Named moves, each a turn or a mirror, and the order they were made in; the first pair answered:
move j_908:
[ -3 -10  -5   8   0  19 -17 -31 -18  -9   9   0   8 -29  12   5  20  14
 -11   8   9 -12   0  -4   4  -6  -4   3  11] |-> [ -3 -12  -6   9  -4  17 -16 -31 -21 -12  10  -2   6 -27  14   7  19  15
 -10   8   7  -8   0  -6   1  -7  -3   2  10]
[ 11  22   7  -7  14  -7  -1   2  12   9  14   0   2  -5  -8 -16  11 -11
  20 -11   9 -15  11  14  10  12  16  23 -18] |-> [ 18  15  -2   2 -11  -9  14  13  -3   2  20  -5 -10 -10  -1  -7   7 -21
  22  -8  14   2  19   7  -2   7  14  25 -16]
[ -6   6   7  31  12  33 -16 -28 -22  17 -16  -9  15  -4   6 -13  -4  -9
 -21   8   7  15  18   4  12 -31  23  -5  18] |-> [ -3   2   2  37   5  34 -10 -23 -26  16 -12  -9  10  -6  10 -12  -6 -11
 -20   5   7  20  19   2   8 -32  24  -4  22]
move j_797:
[ -2   6  -6  21  -4  -3  25  12   8  -4  -9  -5   8  -2  -8   4  -6   0
  29 -17   3  21  12   1 -10  11   4   3  -3] |-> [ -5 -21  -1   8   6  26 -11  -4   3  10 -19  -1   4  -8  -6   5   2   7
   6 -11 -15   2  -2  -3   2 -29 -11 -10  13]
[ -1   9   3 -13  29  16   8 -16  26  44 -22  -7 -16 -12   3   5   7  -3
   7  16 -20 -46   2   2  12 -27  -2 -12  21] |-> [ -6  38   0  -4  36 -12  37 -13  33  20  -9  -7   3  -6  -6  -4   2  -6
  23   8   6 -39  17   9   4  22  13   1   2]
[-22  39   7  10  32  10  18 -15   7  -3 -25   6  34  24  -7  15 -15  39
   4  -7   3  -4   5   2   5  32  10 -15  15] |-> [ -1  28   4  19  -7  24  21  12  -4  21 -34  -3  -4  29   3  33 -23  31
  15  -1 -23  13  -2  -9  -3  -5  12 -18  30]
[-10   9  -6  28  20  10  -1 -29   7   4  -9   6  31 -16  -1  -4  13  15
   4 -11  13   3  13   5  16   4  -5  -1  11] |-> [  4  15 -14  42 -13   6  21  -1   2  14 -13  -5   7  -9   5  10   4   6
  24  -7   4  23  13   0   6  -1   5   3  15]
move j_82:
[  9   9  -9 -14   2 -47 -19  -9   6  25  23   4  -8  13  -5  16   0 -18
  18   1  26 -14  10  19  20  38  17   3 -36] |-> [  9   6  -8 -13   4 -47 -20 -11   5  24  21   4  -7  14  -4  16   2 -18
  20   1  28 -15   9  17  22  37  18   3 -34]
[ -7  17   3   8 -26  -7  31   6  -5 -12   1  13   4  13   2  12  -7   2
  22   7   1  42  -2 -18 -12  16   3   9  -6] |-> [ -8  20   4  11 -25  -7  31   7  -1  -7  -1  13   2  14   2  11  -7   3
  25   6  -5  41  -5 -20  -9  15   5   5  -5]
[ 13  26 -15  39 -17  19  30   3 -11   9 -21 -12  -1  11  12  19  -5   9
  19   0  -6  25   8 -12   5   6   2 -21  13] |-> [  7   7 -26  36 -22  10  35  -6 -27 -19  -6  -6   9   0  15  13  -1   6
   1  -1  13  28  16 -13  -2  15 -11 -19   9]
move j_560:
[ 12  40   2  23  -6  24   5   3  21  35 -22  -8  -6  17  10   0  -8  11
  38 -15 -18   3  -3  -8  14   9  15 -15  10] |-> [ 18  41  -2  35 -15  19  10   7  16  25  -9 -10  -4   1  17  -4  -4  -2
  46 -15  -1   6  14  -4  13  13  17  -4   5]
[-13 -38   6 -47  60  -8 -66 -24  24   3 -11  12  12 -18 -33 -28  20   2
  -6  14   7 -43 -15  -7  29 -21 -15  -1   1] |-> [ -2 -38  -6 -19  39 -16 -52 -19  11 -18  24   6  20 -49 -17 -41  29 -26
  12   8  46 -37  21  -4  25 -12  -9  22  -9]
[  8  35   1  47  -2  -3  32   1   5  -3 -10  -8  30  -9   7  16 -16   9
  46 -18  26  23  36  -2  17  25  28 -11  -4] |-> [ -5  36  13  16  19   3  21  -3  19  20 -50  -3  23  24  -9  25 -24  39
  27 -13 -15  16  -1  -6  23  16  17 -32   5]
move j_576:
[ 19  26 -16  20 -31  -9  47   0 -14   8  -7  -5  -4  -3  16   3 -19  -9
  21   3   9  26  12   1 -10  15   8   6   6] |-> [ 15   3 -18   6 -14 -21  22 -18 -19 -20  16   3  17 -27  14 -20  -5 -23
  -6   6  33   9  23   7  -7  19  -1  16  -5]
[  4  -7   3 -14   5  23 -13   1   9  40 -16   6 -16   4   0  23   2  10
   3   5 -28  -4 -28 -18  15 -35   9  -5  25] |-> [ 10 -28  -4  -8 -11  26 -17  -2  -9  25   5   3 -17 -18  12  18  12 -10
  -3   7 -12  -4 -15 -19   8 -47   2   4  24]
[ -9  14 -35  31 -21   0  29 -20 -24 -34   4   2  18   1  11   4 -20  17
   9 -13  34  18  20   3 -20  32 -14 -11   8] |-> [-17  16 -30  18  -3  -7  20 -30 -18 -38   3   8  28   3   5  -4 -17  23
   2 -14  35   5  16   5 -16  40 -16  -9   1]
Then:
Between the rows of a pair lie two moves.
[-17 -16   9 -11  22 -11 -15 -35  11  -7   9  23  32   8  10 -15  10   7
 -14   8   2 -26  -3  20  -6  16 -29   2  -8] |-> [  3 -19  -2   5 -26 -33  18   2  -2 -16  31  11   6   0  21 -10   3 -25
   6  10  16  -1  12  13 -23  17 -16  25 -17]	j_797 then j_576
[ -3  -8   2  -2   4 -17  10   5   1 -23  13  -4  -5  -2  -2  -5   0  -7
  -4  -1   9   3   8   3 -10  12   8  18  -6] |-> [-4  9 16 -6 19 -8 -2  6 18  2 -1 -7 -6  7 -8 -5 -3 -1  7 -1 -4 -8  1  6
 -1  9 17 13 -3]	j_908 then j_82
[-16  15 -10   5  15  -4  12 -17   1 -31   2  15  44   5 -17   1 -19  30
   5  -3  15   7   4   7  -1  41 -25 -20 -16] |-> [ -3  -2  -9  17  -8  34  -4  -7 -11   9 -22   7  12  10  -6  22 -22  32
   6   5 -23  14 -15  -5   3 -16 -34 -40  10]	j_576 then j_797
[-11   5  -3 -12   3 -13   2  -5  -5 -15  11   0   4  -5  -3   1  -2  -3
  -9  -3   9  -2   2   8  -1  14 -12   9 -12] |-> [-10  -7  -2 -16   5  -3 -11 -11  -7  -8   7   1   3  -7  -1  -1   4  -2
 -18   0   2  -8  -5   5   4  -2 -18   3  -7]	j_797 then j_797
[-10  -8  -2   9  11  19 -12 -25  -2  14 -24   5  13  10   7  13 -14  27
 -16  -4 -13  -1  -2  -4  22   2 -21  -7   2] |-> [  0  -4  -2  18 -12  20  -2  -9  -6  21 -24   0  -6  15  14  21 -23  22
  -5  -2 -23  14  -3  -9  15  -9 -18  -5   7]	j_797 then j_797
[  1  -5   3   1  -4   1   2   6  -8   9  -5  -8 -12  -5  15   8  -4   0
  -2  -4  -7  -4  -4  -5  -3  -4 -12  -2   9] |-> [ -6  -5   5 -12  14  -5  -6  -2  -2   5  -4  -3  -1  -3   7   1  -1   8
 -11  -4  -6 -14  -8   0  -1   5 -15  -5   5]	j_576 then j_576
[ -4  43  10 -24  -1  -1  -8   0  -5  22  -3  12   0  10   7  21 -11  13
  -7 -17 -17 -19  -7 -12  -1   6   3   3  26] |-> [-11  35   1 -26  -5 -12   6  -3 -15   2  -1  15   9  10   4  22 -11  17
 -19 -17  -6  -9  -2 -11  -9  17  -7   2  21]	j_82 then j_576
[-10  -4  -2   0   8 -10  -9 -26  -6 -21  31  16   6 -28   9 -15  27  -1
  10  -6  33 -12  18   8 -14 -20   4 -12  -1] |-> [ -2  33  14   8  17  -6  -5 -11  21  18  15   8  -5  -9   3  -8  23   5
  41  -9  15 -15  13  10  -6 -14  27 -14   0]	j_82 then j_797
[ 20   5   8  -1  14 -21   0  18   7  11  32 -10 -13 -13   2 -20   2 -18
  10  -8  19 -14  14   5   0   7  -2  31 -28] |-> [ 15  18  14  -5  23 -20   0  18  19  23  22  -8 -13  -3  -5 -17   1 -12
  17  -9   9 -16   5   5   3  11   3  25 -29]	j_82 then j_576
[ 17   7  27 -33 -10 -34   8  27  34   0  -7  -9 -20  15  -2 -14   5  -2
  28  15 -15  -4 -10 -20  17   9  22   8 -19] |-> [ 20 -37  15 -38 -29 -21  -8  19   8 -15   2  -6 -26   0   8 -13  10 -11
  -5  22 -17   0 -15 -28  11 -25  -3   1 -10]	j_82 then j_797
[ 10  18   5   9 -34  -9   6  35  -7   7 -15 -15 -15  -7   3  26 -14 -25
  28 -21  28  14   5  -6 -19   8  25  11 -18] |-> [ -9  -3  18 -16  10  27 -51  -3   1  29 -40  -4   0  -7  -2  22  -1   2
 -10 -16   3 -21 -22  -6   6 -26   2 -17  -1]	j_797 then j_576
[ -2  22  -8   0  31  26   2 -14   9   1   0   7  25  -8   1 -24   4  10
   4   5  17  -4   9   6   7  15  -9 -19   1] |-> [  5  26  -8  12  12  35   9  -1   7  22 -13   2   6   1   7  -9  -2  13
  17   8   2   8   3  -2   6   0  -7 -27  12]	j_576 then j_797
[  7   0   2   8 -17  23 -13 -13   0  -3   6  12  -5 -10  31  10 -22   3
   9  -9 -12   6   2   4  32 -38   2 -21  11] |-> [ -4  28   3   5   6  -3   5 -18  16 -23  13  15  20  -5  19  -2 -20   8
  17 -17  13   2  13  15  31   9  13  -9  -7]	j_908 then j_797
[-23 -12   2 -34  -9  -1  22  10  17 -24 -35  12 -18  24 -10  -1  24   0
 -51 -37 -15  22 -31   9 -22  -9  -5 -10 -22] |-> [-23   1  11 -32   4   9  10   5  30  -7 -46   9 -18  28 -14   0  27   4
 -44 -37 -25  13 -35  13 -13 -10   1 -11 -18]	j_576 then j_908
[ -6 -35 -23  16   5   1 -16  -2 -17 -21 -19 -20  -3  -2   3 -10   3  -3
 -29  -4  31  16 -18   6 -27 -30 -33  40   9] |-> [-13 -10 -24  13  11 -22   9  -1  -6 -35 -18 -19   5   9  -7 -12  -3   3
 -20  -9  44  24 -12  10 -31   8 -23  45  -3]	j_560 then j_797
[  6  -5  12   0  41   1 -37 -25  22  -8   6 -10   8 -29 -13   8  32   5
  -6   2   7 -37 -16   9  20  -5  -3  35 -28] |-> [ 11  37  19  14  29  -2  -1  -3  35  17 -21 -16  -4   4 -19  30  10  21
  27   0 -15 -14 -27   6  18  14  15  26 -24]	j_576 then j_797
[-10 -42  -9 -28 -19  -7  -2  -2 -27 -22  -3  13 -15   0  -7   8  -5   6
 -51  10  -9  12 -21 -16 -22 -31 -32 -10  11] |-> [  4 -40   0 -15 -27  10 -17   9 -21   8  -5   2 -32  -9   3  11   0  -7
 -31  12 -17   5 -16 -15 -16 -57 -21  -7  16]	j_82 then j_576
[  7  -2  -3  25   6   2  25   9 -24   6  16 -14   8  -7 -12   1   9  -6
  11  -1  28  15   7  12  -1  13  11   7 -13] |-> [ -4   5  10   4  39   5   5  -2  -3  23  -3  -8  17   8 -25  -1   9  12
   3   2  12  -6 -10  17  10  14  11  -1 -14]	j_908 then j_560
[-32 -20  -4  -4 -19  16  -3  -4 -18 -28  31   0   7 -26 -15  -4  23  -5
   1  -1  19  -8  13  19   3 -15 -13   0  21] |-> [-20   8  11  12 -18  28  -9  10   3  16  16 -10 -11 -14 -14   4  19  -6
  36  -3   2 -13  12  20  13 -29   7  -3  28]	j_82 then j_560
[  1 -15  -6 -32  15  -3 -29 -13  18   6 -11 -11 -20  14  -2 -16   0 -12
  -9   4 -10 -20 -25  17  19 -26  -5 -14   1] |-> [ -7 -21 -19 -28  12 -22 -10 -25   5 -35  11  -6   5   1  -2 -23   3 -14
 -18  -1  23 -12  -5  19  12   5 -11  -7 -10]	j_908 then j_797
[  2  36   7   3  31 -11  10 -16  20  -5  -5   4  27  -1   3 -11  -2  12
  16 -12  21  -2  20  15  12  40  14  -2 -16] |-> [ 29  12   0  22 -24  16   7  18   3  32 -12 -13 -23  -6  22  14  -7  -7
  29  -3  -7  19  11  -6   3 -23  17  -7   8]	j_797 then j_560
[  9  -5   8  17  42 -23   6 -29   9  10  -2  28  30   3  23 -15  14 -21
 -13  -4 -23  -4 -18 -20  21 -17  25   5 -30] |-> [ 21   8   4  40  19 -20  22 -14   5  18   1  21  21  -2  33  -8  10 -27
  11  -8 -16  12  -6 -24  19 -15  36   8 -28]	j_576 then j_560
[  6 -18 -13  37 -23  30 -10  -7 -20  -8  16  -1  27 -43  37 -11  20  -1
  21  -3  35   3  43   0   8  -7 -17  10  14] |-> [ -1 -19 -23  27 -33   7  12  -2 -29 -33  19   2  30 -35  33  -7   9   4
   9  -2  41  19  38  -5  -6  14 -26   9   6]	j_576 then j_908
[ -4  -8 -25  -3   2   2   3   6 -11 -29  10   4   4 -24  -3 -10  -6 -11
  -6   9  20  -8  11   8  -2 -10 -19  -1   2] |-> [  9  21 -14  14   2  17  -1  20   9  10  -3  -6 -12 -17  -2  -2  -5 -14
  27   6   7 -12  11   8   7 -21   2  -1   7]	j_82 then j_560
[ -1 -30  -1 -29  14 -20  -9   5 -11 -23   9 -25  12 -13   3   7  27  36
  -7   3 -10  -9  24 -10  -5  10   0   5  22] |-> [ 11  -8   2 -16  -5 -19   8  30  -1   0   0 -35 -10   0   5  19  15  33
  22   4 -23   5  24 -14  -7   8  20   7  23]	j_797 then j_82
[  0  40   3  -8 -21 -25  36  36  25  -2  -5  -3 -17  24  -3  23 -30   3
  17 -22 -15  28 -20  -5 -32  31  17   3  -8] |-> [-20  41  10 -22  25 -32  18   2  34 -23   0   9  22  16 -14   1 -20  16
  -5 -25   2   6 -15   8 -21  58  11   0 -15]	j_797 then j_797
[ -4 -18  -7 -28   6 -15   3   0  -7 -24  19   6   5  -3  -7 -24   4  -8
 -25   5  19  -5  -2   0  -1  12  -8  11 -14] |-> [ 16   2  -1  -5 -25   0  18  30  -4  20   3  -9 -32  10   2  -1  -9 -14
  11   5  -5  14  -7  -9  -5 -11  11   9  -2]	j_82 then j_908
[ 13 -43 -15   3 -18  25   5   6  -7  11  17 -19   7  -6  -1 -26   6  -5
 -17   7 -16  -1  -8  -2   3 -31   2 -16   3] |-> [ 22 -27 -18  12 -32  12  29  22  -7   6  21 -23   0   2   0 -22  -2 -11
   1   5 -12  13   0  -5  -7 -15  13  -9  -4]	j_797 then j_797
[ -1  11  -5 -10  -9 -42  17  25   9  13   5  -8  -5  17  -8  -5  -5 -15
  14  -3  -7   2  -5   7  -7  14  13  13 -22] |-> [  5  -1 -11  -4 -22 -35  14  27  -3  11  12 -12 -14   8   0  -2  -3 -23
  11  -3  -6   8  -1   2 -11   2  11  13 -17]	j_560 then j_576
